Each path below is one point turned by a fixed rotation once a step. After each direction that follows a path, write how fast that rotation turns it, in degrees per step (0 if it stays still).
Each turn is a multiple of 5 degrees from 10 to 175, or 0.
Each row of a path follows its step; steps can be skipped.
Rotation 1:
step 1: +2.04 +0.46 -2.50 +0.23 +0.25 -3.12 +3.49 +2.72 +0.82 -0.94 +0.74 -2.81 -2.69 +0.68 -0.07 +0.51 +0.65 +0.99 +1.50 +1.51 -2.38 -0.75 -1.71 +0.31 -2.22 -0.30 +1.06 -0.52 +0.54 -0.72 -1.69 -0.15 +3.71 +1.93 -1.16 +1.43 +0.19 -2.22 +0.65 -2.34 -0.72 +1.06 -3.21 +2.07 +1.48 -1.78 +1.29 -0.03
step 3: -2.11 -1.25 -0.73 -0.17 +0.70 +1.37 +1.46 -2.16 -0.83 -1.80 -1.15 +2.43 -0.39 -1.09 -3.74 +0.51 -4.02 +2.44 +1.47 -1.96 -1.22 -0.72 +1.96 +0.73 +2.55 +1.27 +0.15 +2.40 -0.07 -0.93 -0.29 +0.92 -0.82 -0.29 -1.60 -0.13 -0.98 -0.50 +1.79 -3.66 -1.75 +0.89 +1.59 -0.58 -3.23 +1.63 -0.06 +1.78
step 5: -2.45 -0.91 +2.24 +2.12 +2.33 -2.67 +0.86 -0.54 +2.97 -0.99 +1.05 +1.78 +1.15 -1.44 -0.82 -0.29 +3.95 -0.11 -1.40 +1.07 -0.63 -1.07 -1.82 -2.61 -0.79 -2.13 -3.69 +0.30 -2.75 -1.23 -0.54 -1.13 -1.17 -1.41 +1.40 -1.42 -1.90 +0.70 +0.08 +1.53 +0.00 -2.25 +0.81 +1.94 -0.85 -0.63 -1.02 -1.03
step 7: -1.01 +3.38 +0.17 -1.63 -1.02 +1.59 -0.49 -0.89 +0.85 +2.93 +0.74 -0.62 +1.41 +4.51 -0.22 -2.04 -0.44 -3.27 -4.20 +0.26 -0.41 -3.46 +0.16 +2.24 -0.31 +1.55 +1.49 -0.98 +0.71 +2.26 +2.13 +2.06 -0.83 +0.00 +0.65 +1.42 -0.35 +2.32 -0.22 +0.89 +0.38 +0.18 +0.11 +0.40 -2.31 -0.40 +0.23 +0.48
step 9: -0.37 -0.77 +3.60 -0.84 -1.53 -2.39 +0.51 +1.99 -0.06 +1.23 -0.61 -1.45 -1.27 -0.64 +0.30 +3.17 +0.00 -1.25 +1.98 -0.76 +1.49 +0.97 +2.18 +1.56 +0.66 +0.33 +1.46 +1.70 +0.25 +0.51 +0.72 -0.86 -0.52 -1.24 -0.77 -1.83 +4.56 -1.52 -1.10 +3.09 +1.35 +1.29 -1.77 +0.69 +1.47 +1.71 +1.21 -3.78
step 10: +1.12 +0.84 +1.65 +1.48 +0.21 +2.60 +2.35 +1.03 -3.61 +0.86 -0.08 +2.17 -1.24 -1.16 +2.13 +0.55 +2.83 -0.05 +0.68 +0.89 +0.45 +0.56 -1.01 +0.73 -1.26 -1.56 -0.02 +0.72 +1.93 +0.90 +3.18 -1.56 -0.15 -0.39 +0.57 +0.18 +1.62 -0.79 +1.28 +2.78 +1.82 -1.65 -0.31 +2.60 +5.60 -0.17 -1.18 +0.51
step 16: +0.68 -0.46 -3.00 +3.36 +0.84 -1.72 -0.49 -2.83 +0.76 -1.87 -0.66 -0.73 -2.01 +1.28 -0.08 -3.31 -2.23 +1.46 -2.05 +2.31 -1.86 -0.11 +0.46 -3.51 -1.04 +0.78 +3.03 -1.37 -0.72 +0.52 +1.20 -2.59 +0.25 -2.03 -0.21 +1.46 -0.11 +1.21 -2.65 -2.15 -0.47 -0.18 +0.80 -1.90 -0.19 +0.06 +0.51 +1.91
step 19: -0.11 +0.06 +3.45 -1.01 -1.77 -1.22 +1.79 -1.46 +0.70 +0.70 +2.23 -3.71 +0.49 -1.59 +1.92 +1.05 -0.82 -0.42 +2.08 -1.58 -2.29 -2.63 -1.64 -0.68 -0.26 -3.63 +0.90 -0.72 -1.44 +1.65 +3.08 +2.28 -0.22 -1.05 +0.89 -0.81 -1.72 -1.29 +1.54 -1.22 +0.34 +1.37 +1.02 +3.31 -0.86 -1.14 +1.17 +0.83
step 20: -0.12 -1.18 +4.26 +0.52 +0.00 +0.74 +2.73 -2.39 +1.76 +0.18 +3.11 +1.47 +0.36 +0.79 +1.96 +1.10 -0.45 -0.04 -1.93 -1.08 +0.05 -0.16 -0.98 +0.98 +0.54 -0.47 -0.67 +3.00 -1.47 -0.33 +3.03 +0.41 +1.36 +3.62 -3.95 +1.98 -0.33 +0.22 -0.70 -0.81 -2.31 +1.03 -1.25 +2.09 -0.98 -0.05 -2.90 +0.58
step 34: -2.60 +1.07 +2.34 -1.39 -0.53 +0.44 -3.21 -1.44 +0.25 -0.72 -2.44 -1.12 -3.13 +0.02 -2.82 +0.95 -1.47 +2.37 -2.11 -1.68 -0.70 -3.96 +2.35 +0.16 +0.85 +1.65 +2.43 +0.78 -2.00 -0.84 +2.52 -0.14 -1.14 -0.95 -1.17 +1.17 -2.06 -0.19 +0.26 -1.28 +1.07 +0.09 -0.74 +0.75 -3.01 +0.04 -2.81 +0.39
Directions:
+0.22 -0.13 +1.11 +0.35 -0.15 +0.36 +0.59 -0.15 +0.93 -0.09 +0.45 +0.47 -1.05 -0.68 +0.91 +0.31 -0.38 +0.23 +0.04 -0.53 +0.16 +0.29 +0.38 +0.13 +1.38 +0.01 +0.44 +0.51 -0.08 -0.36 +0.36 -0.58 -0.24 +0.07 +0.81 -0.57 -0.98 -0.13 -0.03 +0.23 +0.41 -0.02 +0.14 -0.31 +0.31 -0.56 +0.29 -0.55 -> 70
+0.40 +0.61 +0.20 +0.36 +0.34 +0.17 -0.38 +0.02 -0.67 +0.81 +0.07 +0.49 -0.48 +0.76 +0.49 +0.13 +0.10 +0.62 +1.00 -0.01 -0.31 +0.80 +0.84 -0.86 -0.33 +0.46 +0.23 -0.13 -0.54 +0.11 -0.97 +0.28 +0.99 -0.23 +0.02 -0.01 -0.71 -0.18 -0.31 -0.41 -0.78 -0.65 +0.19 +0.39 -0.10 +0.14 +0.91 -0.07 -> 25
+0.21 -0.12 -0.18 -0.95 -0.31 +0.26 +0.30 -0.03 -0.46 +0.52 +0.12 -0.25 -0.96 +0.64 -0.15 -0.43 +0.94 -0.98 -0.09 -0.27 -0.69 +0.28 +0.18 -0.37 +0.66 +0.11 -0.48 +0.33 -0.57 -1.33 +0.37 +0.50 -0.49 -0.48 -0.77 +0.01 +0.37 -0.53 -0.56 +0.55 +0.14 +0.12 +1.04 +0.00 +0.16 -0.33 -0.17 +0.14 -> 25
+0.72 +0.04 +0.17 +0.50 +0.82 +0.19 -0.17 -0.36 -0.28 +0.08 -0.23 +0.24 +0.24 +0.12 +0.63 -0.50 -0.53 -0.01 -0.10 +0.26 +0.06 +0.09 +0.81 -0.07 -0.03 -0.39 -0.23 -0.27 -0.53 -1.11 +0.10 +0.80 +0.54 +0.17 +0.17 -0.86 +0.48 +0.71 -0.19 -0.60 +1.03 +0.60 -0.87 -0.07 +0.62 +0.00 -1.19 +0.60 -> 175
+0.04 -0.57 -0.21 -0.50 -0.04 +0.54 -0.21 -0.58 -0.42 -1.00 +0.29 +0.18 -0.33 +1.28 +0.11 +1.06 -0.79 -0.08 +0.31 -0.10 +0.02 -0.56 +0.39 -0.74 -0.14 +0.50 -0.55 -0.02 +0.57 -0.21 +0.24 -0.48 -0.04 +0.44 -0.14 -0.28 +0.32 +1.25 +0.11 +0.51 +0.36 -0.32 -0.06 -0.65 -0.85 -0.47 +0.57 +0.15 -> 80
+0.65 -0.74 +0.12 +0.33 +0.68 -0.40 +0.25 +0.46 +0.39 -0.20 -0.04 +0.02 +0.25 -0.15 -0.01 +0.69 +1.20 -0.07 +0.89 -0.34 +0.09 +0.11 +0.02 +0.33 +0.10 -0.22 -0.29 -0.66 -0.46 +0.24 -0.39 +0.54 -0.65 -0.17 +0.38 -0.58 +1.14 -0.68 +0.25 -0.03 +1.08 -1.02 -0.27 -0.31 -0.59 +0.17 +0.79 -0.08 -> 80
-0.11 -0.26 -0.16 -0.04 -0.11 +0.23 -0.61 +0.20 -0.44 +0.11 -0.51 +0.45 +0.58 -0.30 -0.08 -0.38 +0.44 +0.49 -0.25 -0.61 -0.09 +0.18 -0.05 -0.25 -0.49 +0.22 +0.11 -0.57 -0.21 -0.93 +0.51 -2.13 -0.25 -1.30 +0.20 -0.50 -0.10 -0.11 -0.03 -0.07 +0.03 -0.67 -0.47 +0.44 -0.28 -0.59 -0.36 +0.14 -> 60
